Each named turn below is shown by a few rows before and after it. Which turns, in which order, take the first row of each later pair to the second? The first pair is answered.
sab (before -> after):
[  6   2  22 -22 -17 -16 -11 -12  -1   9  14  25  12  -9  -8  -2   1   7
  -9  -2  22  12  12]  ->  [  2   2  16 -23 -12 -19 -16  -6   0  -2  11  22  12 -13   1  -5   0   8
 -13  -2  13  21  20]
[  4   8  -6   9   3   2 -11  -6   4 -11   5   7  11   0   6 -21   1   4
   8   6   5  -5 -14]  ->  [ -3   7 -10   8   7   2 -11  -1   4 -16   2   2   6  -6  13 -20   0   3
   6   5  -1   3  -3]
[  6   7   4  -2  -2 -10 -18 -10  -4 -15   5  12  16  -9   7 -18 -13  12
  -4  -8  -3   8 -11]  ->  [ -4   0  -3   1   5 -11 -12   1  -4 -19   1   2   9 -16  17 -12  -6   6
 -11  -7 -11  17  10]
[ -1   1   5   7  10  -8   0   7   8 -11  -3  16  12 -19   7  -8   9   1
 -18 -11  10 -15   6]  ->  [ -3  -1   5   9   9  -7  -1   6  10  -8  -4  13   9 -19   7  -3  13   0
 -17  -9  11 -15  10]
rabep (before -> after):
[-5 -6 -2 -2 -4  5 12  0 -7 16 -1 -7 -5 10 -7 10  1 -3 11  3  1  8  9]  ->  [ -9  -6  -8   1  -3   3   9   4  -6  10  -2 -13 -12  12   1   6   1  -4
  11   2  -5   8   7]
[  4   2   6   6  -8  10  -6  -7   4   8   5  13  13  -8  -6   6   1   5
 -10   2  20  -1   9]  ->  [ -9  -4  -3  17   2  10   0   4   8   4   1   0   2 -12   5   5   9  -2
 -14  -1  14  -8  15]
[ 13   4   1  -8 -14   5  11 -13  -1  14  10   5   1  11 -19  15  -9   3
   3  13   5  13  -5]  ->  [  1  -6  -3   2  -2   8  22  -3   5  19   7  -6  -9   5 -11  20   6  -1
  -6   7   2   6  13]
toti (before -> after):
[  4  -3 -14   8 -14  -4  -4   1   6  -1  -1 -21  -2  13  -1 -12  -1   6
   6  10   0 -28 -25]  ->  [  6  -1 -14   7 -11  -6  -7   1   7  -5  -2 -17   1   7   0 -17  -2   9
   2   9   0 -32 -24]
[-14   2  -1  13   5  -1   1   7   7  -3   1   4  15 -21  17   3   9   2
 -12 -14  -4 -10  20]  ->  [-18  -4  -2  14   6   6  14  10   5   7   0  -8   4 -10  11  15  11  -5
  -6  -9  -1  -7  23]
[ 11  15   5   0   4  -4 -11  -9   6  -9   2  12  15  -2   2 -19 -11  11
   4   6  12   2  -7]  ->  [  7  11   5   9   9  -2  -7  -3  12  -4   1  15  15 -15   6 -16  -2   9
  -9  -2  15  -7   6]
[ 19  14   7 -17 -12   0  -6 -16  -9   0   6  20  10  22 -17  -5 -19   9
  22  11  14  -5 -43]  ->  [ 19  17  10 -11  -6  -4 -18 -13  -2  -8   8  34  21   0  -9 -19 -13  18
   4   0  16 -17 -36]

(2 to 3 turns a pair)
[ -2  -8   8   5  -2   7   6  -2  -2  15   0   0   7  -6 -16  14   6 -14
   5  12   2   7   8]  ->  [ -1  -8   3   8   0   5   5   1  -1  14  -2  -8   2   3 -13  13   7 -17
  12  14   0   5   0]	sab then rabep then toti
[-18   7  -8  11   6 -15 -12   2   4 -17  -1 -16  -8  -1  21 -23   2  -1
  -3   2 -12   4  -8]  ->  [  5   8  11 -15  -9  -8 -15 -13  -4  -9   6  12  14  -4   1 -10  -9   5
  -5   5  -4  29   5]	rabep then sab then rabep
[ 18  -1  23 -15 -17   8  -6 -18  -1   6  13  20  18  -8 -19  -4   7   5
 -12  -7  12  -4  -2]  ->  [ -3 -17  13  -2  -7  15  20  -5   4  22   6  -9  -9   3 -13  18  22 -10
 -10  -7   8  -5  21]	rabep then toti
[-11   4 -11  -2   4 -10 -21  13  -1 -15 -10  -7  -9   7  15 -27  -4   7
  11   6 -16 -13 -33]  ->  [  7  10   9 -13 -10  -6 -25  -5  -5  -8  -2  23  14  -1  -3 -23  -9  18
   3  -1  -1 -12 -32]	toti then rabep
[ -3  -7   3  -2   4   3   6   6   7   1  -3  -1   2  -9   2  -3   5   3
 -15  -4   2   8  21]  ->  [  9   2   8 -13  -4  -1  -6  -1   0  -5   1  10  12  -4  -5 -12  -9   9
  -6   1   5  12   1]	rabep then rabep then rabep
[  3  -4  16  -5   0  11  -4   4  -7  -9   4  17  12 -20   3   4  -9  10
   1   6   2   2  16]  ->  [ -7 -12   7  -2   1  17  10  11  -8   0   1  -5  -8  -3   5  18  -2  -1
  11  13  -1   4  21]	rabep then toti then toti
[ 16   1   4  -2 -10  11  19 -15   4  10  10  11   7   4 -21   6   2   2
  -3   9  13  -2  23]  ->  [  5   4 -11   1  -7   5  17  -3  -1  -2   5 -16 -12  25  -9   1  -3  -6
  17  18  -2   6   6]	rabep then toti then toti
[-10   3  -3  -3   6  -4  11  13  -6   8  -3 -29 -26  37  11  -7   1 -21
  13  -3  -4 -26  -6]  ->  [  4  20   5 -16   0 -17 -20   3 -11 -21   3   1   2  20  16 -37 -17  -3
   5  -6 -11 -17 -19]	rabep then sab then toti
[ -5  -2  -6   8   4   1   4   0   2   1   2 -13  -7  10  -1  -4   1  -5
   8   5  -4 -10 -15]  ->  [  3   5   3   4   1  -2  -7  -7   4  -4   7   6   8  -1  -5 -12  -3   4
   0   0   2 -15 -14]	rabep then toti then toti
[  9   5   3 -11 -10   3  -2  -7  -1  -1   5   9  -2  15 -11   6 -10   3
  14   6   5   6  -8]  ->  [ -7  -4  -3   7   6   5   7   4  11   0   1   0 -12  -6   1   9   8   0
  -9  -7   2  -6  21]	toti then rabep then rabep
[-11 -18   1   3  -5  -9  28  20   1   5  -2 -27 -42  47   2   4  -4 -14
  32  20 -12  -6 -29]  ->  [ 10  -5  11 -18 -17 -16   8   9  -9  -8   3  -6 -21  49  -5 -11 -23  -2
  37  24 -14  15 -42]	rabep then sab
[-16 -13  -2  16  20   5  13  18  -8  30 -13  25  -3 -29   8   7  27   9
 -39 -19   3  10  32]  ->  [  7  -1  14  11   4   9   7  -6 -12  45  -6  45  12 -10 -22   4  19  15
 -23 -19  28 -17 -10]	sab then sab
[  6 -12   7   1  -8   5   8  -5  -6   4   6  -1  -2  -1 -12  15   4   3
  -4  -4  -4  -3  17]  ->  [  0 -12  -3   8  -2   2  10   3  -4  -1   3 -15 -10   3  -4  15   5  -2
   2   1 -10  -2  13]	toti then rabep
[ 4 -4  6 -6 -9  2  8  0 -1  8  5  8  9 -1 -2  9 -1  4 -2  3  3 11 15]  ->  [-2 -6 -3 -4 -6 -2  8  5 -3  3  1 -8 -1 11  3  6 -3  1  9  8 -6 16  4]	rabep then toti then toti
[-13   0 -13   7  16  -6 -19  10   6 -26  -3 -19 -17  11   9 -18  -7  -5
   7  -3 -26  -9 -22]  ->  [  2   4  -4 -16   4  -8 -29   2  -3 -30  -1   2   1   3   3 -14 -21   2
   5   4 -28  23 -12]	rabep then sab
[ -6 -11 -16  -1   9   7  12   9   9  20   2 -35 -27  32  -1  24   0 -15
  27  -2  -1  -3 -20]  ->  [  3   5 -18 -16   4 -13 -22  10   3 -20   2 -21  -6  20  12 -10 -22  -1
  26   2 -19  19 -35]	rabep then toti then sab
[  2   9   1  18  -3  -5 -10  -3   8 -10   6   9   5  -7   1 -20   8   1
  -5 -11  10 -35 -16]  ->  [  4   5   5  13  -3   1  -6  -5   7  -4   7  18  11 -19   0 -11  12   3
 -18 -12  13 -28   3]	sab then rabep then toti
